In the rows, 128 means zero.
The rows of A fall into 4 groups, which share some directions, and each row is roughly a mix of its group's hidden directions.
A (128 x 10):
[[102  84 101 132 104 110 123 104 112 122]
 [145 143  95 147  93 143 147 150  98 137]
 [105 136 110 115 101 102  94 119  91 118]
 [129 146 142 104 150 143 115 179 109 111]
 [134 127 145 152 174 110 118 119 156  99]
 [147 130 124 157 132 146 154 104 166 159]
 [120 114 150 125 108  94 140 155 160 160]
 [145  83  99 153 124 144 132  95 128 132]
 [111 174 155 147 140 111 131 136 140 161]
 [102 123 150 131 185 135 140 132 111 110]
 [143 149 100 147 136 110 100 159 129  92]
 [ 97 127 147  85 137 115 125 146  91 136]
 [134 102 121 110 176 148 103 114 107 137]
 [124  94 128 131  85 104 141 152 148 148]
 [ 90  90 103 129 109 129 116 133  94 133]
 [152 133 140 115 138 115 141  92 178 123]
 [110 122  80 123 134 126 106 164 127 103]
 [135  90  81 147 130 104 124 133 150 133]
 [113 145  93 144 118 140 148 142 175 139]
 [149 140 110  99 110 111 120 128  84 100]
 [138 129 152 154 109 154 168 103 130 153]
 [109 138  85 123 138  95 144 121 163 116]
 [111 126 129 144  94  94 138  93 147 155]
 [114 173 130 117  93 102 130 127 158 120]
 [129 177 125 126 115 101  99 156 118 142]
 [126 133 136 101 107  99 151 140 133  79]
 [ 95 153  96  98 109 148 118 112 107 127]
 [136 153 137 136 100 146 138 102 167 159]
 [130 108 164 167 149 110 121 145 157 122]
 [147 140 170 151 160 137 162 140 127 130]
 [120 121 155 141 109 153 117 181 118 116]
 [ 93 126 136 159 132 154  89 136 132 154]
 [ 76 133 114 147 130 108 146 156 111 129]
 [151 152 125 120 111 143 150 102 144  82]
 [134 149 139 138 173 117 139 172 122 111]
 [128 123 121 144 119 160 128 186 145 118]
 [144 124  94 139 133 121 105 166 101  99]
 [112  90  95 101 116 125  96 129 108 137]
 [123 121 118 124 135 117  71 146 126  92]
 [139 140  97 115  94 166 114 126  98 118]
 [136 137 151  85  85 115 152 130 135 133]
 [110 136 160 118  98 103 141 128 164 155]
 [102 181 136 123 131 109 114 117 150 149]
 [130 137 127 110 173  87 120 143 104 114]
 [116 122 102 114 135 156 142 108 177 145]
 [142  95 116 111 104 126  97  98 117 158]
 [133 174 133 105 165 155 136 142 121 123]
 [125 138 127 117 101 100  78 116 107 108]
 [136 133 117 100  74 113 112 121 102 137]
 [ 74 131 117 102 122 122 103 136 133 102]
 [103 121  89 151 136 124 112 155 165 135]
 [171 127 108 119 134 123 160 136 167 115]
 [103 168 136  93  99 106 133 128 135 114]
 [152 137 148 102  94 143 126 110 169 135]
 [105 112  81 105 150 158 116 127 137 122]
 [112 109 115 164 100 141 134 103 134 166]
 [148 130 162 141 106 122 163 164 111 137]
 [ 98 160 113 151 129 118 119 104 169 123]
 [133  98 120  97 106 113 141 141 147  86]
 [126 120 119 159 159 136 110 153  83 127]
 [134 131 131 155 148 138 182 106 134 151]
 [149 112 168 112 148 132 103  93 144 137]
 [150 128 148  90  96 150 114 104 134 151]
 [130 138 158 101 140 100 102 136  89 145]
 [132 109 121 104 169 162 119  95 115 123]
 [169 143 133 143 103 132 146 114 171 133]
 [135 135 147 104  92 146 139 116 174 140]
 [111 118 138 158 115 148  88 141 119 166]
 [154 142 143 144 120 147 173  95 136 143]
 [ 94 121 114 112 110 156  93 120 141 160]
 [110 180 132 105 123 150 136 152 149 128]
 [157 121 157 132 140 169 128 142 119  92]
 [152 126  88 128 139 138 167 134 163 122]
 [135 151 177 165 130 127 156 124 135 130]
 [122 140 121  87  75 131 138 135 116 117]
 [147 140  82 134  95 142 149 155 124 130]
 [ 83 131 125 141 117  81 146 113 118 132]
 [138 146 151 138 126 106 186 122 135 117]
 [155  86 138  85 141 138 141 124 136 111]
 [138 102 129 117 118 138 157 141 110  76]
 [119 106 137 125 174 103 145 129 166 136]
 [ 98 144 115 125  96 155 120 123  83 130]
 [171 140 106  96 109 121 124 107  97 128]
 [159 153 127 107 180 130 122 147 130 118]
 [139 110 180 126  96 142 113 125 114 108]
 [141 113 124 115 100 187 115 114 131 130]
 [109 158 129 109  85 103 119 150 108 140]
 [100 150 118  99 140 102 118 172 121 120]
 [124 108 120 144 122  80 125 145  86 126]
 [ 92 137 103 140 153 109 150 162 120 110]
 [141 101 102 108 139 153 114 129 149 171]
 [126 134  81 106 158 161 123 145 117 135]
 [125 174 148 122 116 111 142 111 168 140]
 [147 140 111 108 116 150 127 151  78 110]
 [141 107 123 161 182 139 114 127 142 135]
 [131 133 147 146 123 158  76 121 144 150]
 [135 161 184 119 136 133 135 116 109 115]
 [ 98 135  91  87 130  99 113 136 127 125]
 [176 143 109  93 129 138 147 110 114 119]
 [133  81  85 131 129 107 108 139 125 138]
 [ 94 118 132 109 115 136 150 131  84  99]
 [109 143 123 128 128 155 175  91 144 129]
 [138 134 130 111 133 110 147  86 176 131]
 [173 118 157 143 150 109 121 117 159 129]
 [121 122 120  96 113 154  79 123 102 122]
 [137 121 180 102 143 104 128 106 146 122]
 [135 109 154  98 144 118 120 135 136 180]
 [140 130 161 121  97 163 126 143 165 136]
 [ 79 134 142 115 140 133 135  90 141 153]
 [127 107 112 123  98 160 122  83 121 149]
 [101 116 135 116  86  89 153 141 135 123]
 [157 141 131 129 136 173  96 108 136 152]
 [124 147 161  99 102 147 102 149 112 150]
 [103 129 172 108 119 113 150 111 146 158]
 [101 147 119 133 166 153 109  97 153 126]
 [120 119 100  80 109 124  91 135 128 139]
 [119 123 143  84  89 135  93 126 117 131]
 [ 88 113 148 132 172 125 135 146 103 124]
 [ 77 136 115 100  94 132 122 143 119 136]
 [106 128 111 178 163 133 107 130 118 138]
 [145 142 117 118 152 134 128  77 160 144]
 [121 135 111 127 111 155  99 145  77 137]
 [160 124 114  86 113 143 122 118 107  94]
 [ 77 120  99 118 108 112 113 130 120 104]
 [100 128 103 130 123 106 167 163 144 145]
 [128 121 165 131 136 126 115 140  72 143]
 [ 92 143 143 123 137 102 119 124 163 164]
 [126 113 151 151 118 149 122 183 110 127]]
In each list below, two rows fit none of the groups, and each other row fits one group, some only roughly. Which are they? Name them in the order they come.
  * k_448: [173 130 126 132 158 120 114 161 120  98]
  * k_65: [132 122 125 119 116 107 118 175 157  93]
  * k_375: [114 117  92 122 144 162 139 131 130  83]
  * k_999: [158 130 136 141 148 118 164 110 162 101]
  * k_161: [113 109 132 143 111 160 155 168 124 155]
  * k_190: [141 115 110 111  89 120 161 140  98 149]
  * k_226: [166 130 123 123 145 134 104 127 110  78]
  * k_292: [146 122 106 110 182 130 126 144 109 106]
  * k_630: [127 139 157 184 118 123 127 120 118 156]
  * k_412: [144 127 106  67 121 106 127 133 127 116]
  * k_725: [129 135 145 104 138 116 161  74 133 133]
  * k_304: [158 108 134 115 167 119 107 162 111 141]
  * k_986: [109 129  94 127 151 145 158 104 127 165]
  * k_379: [155 128 147 111 116 103  95 153 107  98]
	k_412; k_725
  * k_483: [ 87 125 109 165  98 110 134 144 134 114]
  * k_13: [103 127 124 138 144 100 102 127 170 159]
  * k_712: [130 152 162 119  88 146 115 142 100 112]
  * k_8: [127 120 112 142  82 138 122 124  87 155]
  * k_67: [149 126 114 127 150 113 138 135 167  81]
  * k_410: [161 148 111 108 125 146  91  93 118 132]
  * k_634: [101 118 144 156 134 109 142  98 135 170]
  * k_880: [114 141 133 101 156 152 121 120  78 124]
  * k_714: [125  98 106 135  82 117 138 132 154 102]
  * k_929: [116 116  89 123 139 166 139 114 108  95]
	k_712; k_634
  * k_782: [160 137 105 126 150 134 113 128 135  75]
  * k_749: [128 144 149  98  96 152 136 141 158  99]
  * k_769: [ 92 125 152 154 159 116 144 100 143 141]
  * k_745: [121 106  90 149 111 124 147 151  92 112]
  * k_996: [ 82 150 112 107 162 142 128 124 141 146]
  * k_253: [102 126 114  99  87 111 163 137 116 126]
  * k_456: [132 119 106 111  99  92 167 132 104 137]
  * k_860: [117 141 129 114  65 127 145 112 121 141]
  * k_144: [107 165 108 114 157  95 146 137 149 123]
  * k_164: [125 125 153 116 107 122 163 134 178 114]
  * k_741: [131 144 163 164 144 128 140 154 104 156]
	k_745; k_996
  * k_175: [121 110 157 138 127 102 163 147 165 113]
  * k_365: [108  92 117 124 113 156 132 108  90 150]
  * k_109: [158 112 143 102 171 131 142 100 135 112]
  * k_208: [144 152 151  97 176 129 110 126 129 143]
  * k_760: [151 137 112  89 104 163 146 121 107 141]
  * k_134: [130 125 163 127 105 113 103 120 177 117]
  * k_243: [162 127 165 139 123 128  87 125 155 123]
  * k_715: [147 122  79 121 145 148 113  97 108 131]
  * k_550: [145 119 139 131  82 132 102 148 109 162]
  * k_59: [151 127 134 139 161 131 142 142 145  76]
  * k_978: [108 145 143 113  90 123  96  92 113 122]
  * k_3: [143 108 134 134 145  85 174 141 132 120]
	k_715; k_978
  * k_451: [139 111 104 147 146 112 158 144 163 158]
  * k_777: [132 110 116 172 114 155 150 124 140 163]
  * k_955: [109 174 112 118 124 145 143 119  88 138]
  * k_50: [109 122 154 126 122 155 160 145 172 117]
  * k_51: [157 126 142 178 142 100 109 139 139 128]
  * k_168: [ 98 134  92 128 118 153 124 166 132 154]
  * k_797: [ 84 155 110 137 106 122 116 145 155 148]
  * k_262: [134 146 124 150  89 123 120 119 136 178]
  * k_391: [ 93 128 113 135 135 101  93 124 151 162]
  * k_792: [124 126 136 106 137 147 164  92 165 141]
  * k_419: [108 158 107 131 128 121 154 142 176 114]
	k_955; k_797
  * k_638: [128 132 157 141 147 143 124 120 186 118]
  * k_559: [122 135 171 108  88  99 123 135 119 144]
  * k_554: [139 150 120 110 141 137  86  83 132 115]
  * k_35: [146 130 127 129 167  95 141 121 129  83]
  * k_216: [137 109 168 120 159 147 162 133 106 140]
  * k_553: [112 128 147 123 110 150 148 125 172 165]
  * k_115: [136 136 140 174 128 101 147 110 134 164]
  * k_466: [133 100 164 158 110 134 115 120 166 119]
  * k_879: [155 121 103  86 144 143 146  94 133 134]
  * k_437: [146 105 129 168 163 106 125 133 106 150]
	k_466; k_879
  * k_279: [149 150 129 152 100 154 129 100 125 165]
  * k_309: [ 99 137 105 172 142 125 157 141 135 151]
  * k_868: [119 142 135 142 165 142 158 112 151 165]
  * k_487: [149 103 118 159 106 153 130 112 155 158]
  * k_835: [120 168 167 105 128 101 131 105 138 118]
  * k_908: [135 123 158 119 102 152 178 117 114 121]
  * k_154: [158 109 171 146 131 140 134  98 121 103]
  * k_831: [125 113 133  68 130 136  99 121 127 111]
  * k_921: [127  97 135 111  84  98 132 115 149 108]
  * k_86: [135 120 106 152 145 112 167 163 113 150]
  * k_755: [125 138 126 175 114 119 101 154  94 135]
  * k_317: [ 88 138 133  95  95 130 142 114 156 123]
  * k_210: [134 145  99 128 143 148  89 120  86 131]
  * k_888: [123 128 123 151 179 101 112 104 116 112]
	k_868; k_921
  * k_686: [111 127 118 149 153  77 147 122 127 101]
  * k_234: [131 129 162 147 143 101 145 144 148  86]
  * k_153: [127 102 121 115  87 154 167 132 123 147]
  * k_387: [131 141 160  86 120 113 100 157 134 113]
  * k_350: [133 131 139 111 108 150 170 100 116  94]
  * k_107: [138 133 178 140  97 123 122 105 123 158]
  * k_150: [149 112  89 122 163 126 126 152 129  95]
  * k_26: [128  72 102 139  97 132 126 131 137 114]
  * k_435: [ 88 121 126 110 109 122 121 101 130 173]
  * k_197: [122 154 131 126 188 140 109 135 146 126]
  * k_558: [ 99 123 113 138 100 113 126 165 100 157]
  * k_411: [125 123 114 114  67 121 136 121 156 123]
  * k_16: [ 88 123 108 110  89 137 128  98 111 121]
  * k_531: [150 144 178 120 115 163 116 146 126 123]
  * k_361: [135 158  95 120 143 126  94 119 137  89]
	k_153; k_197
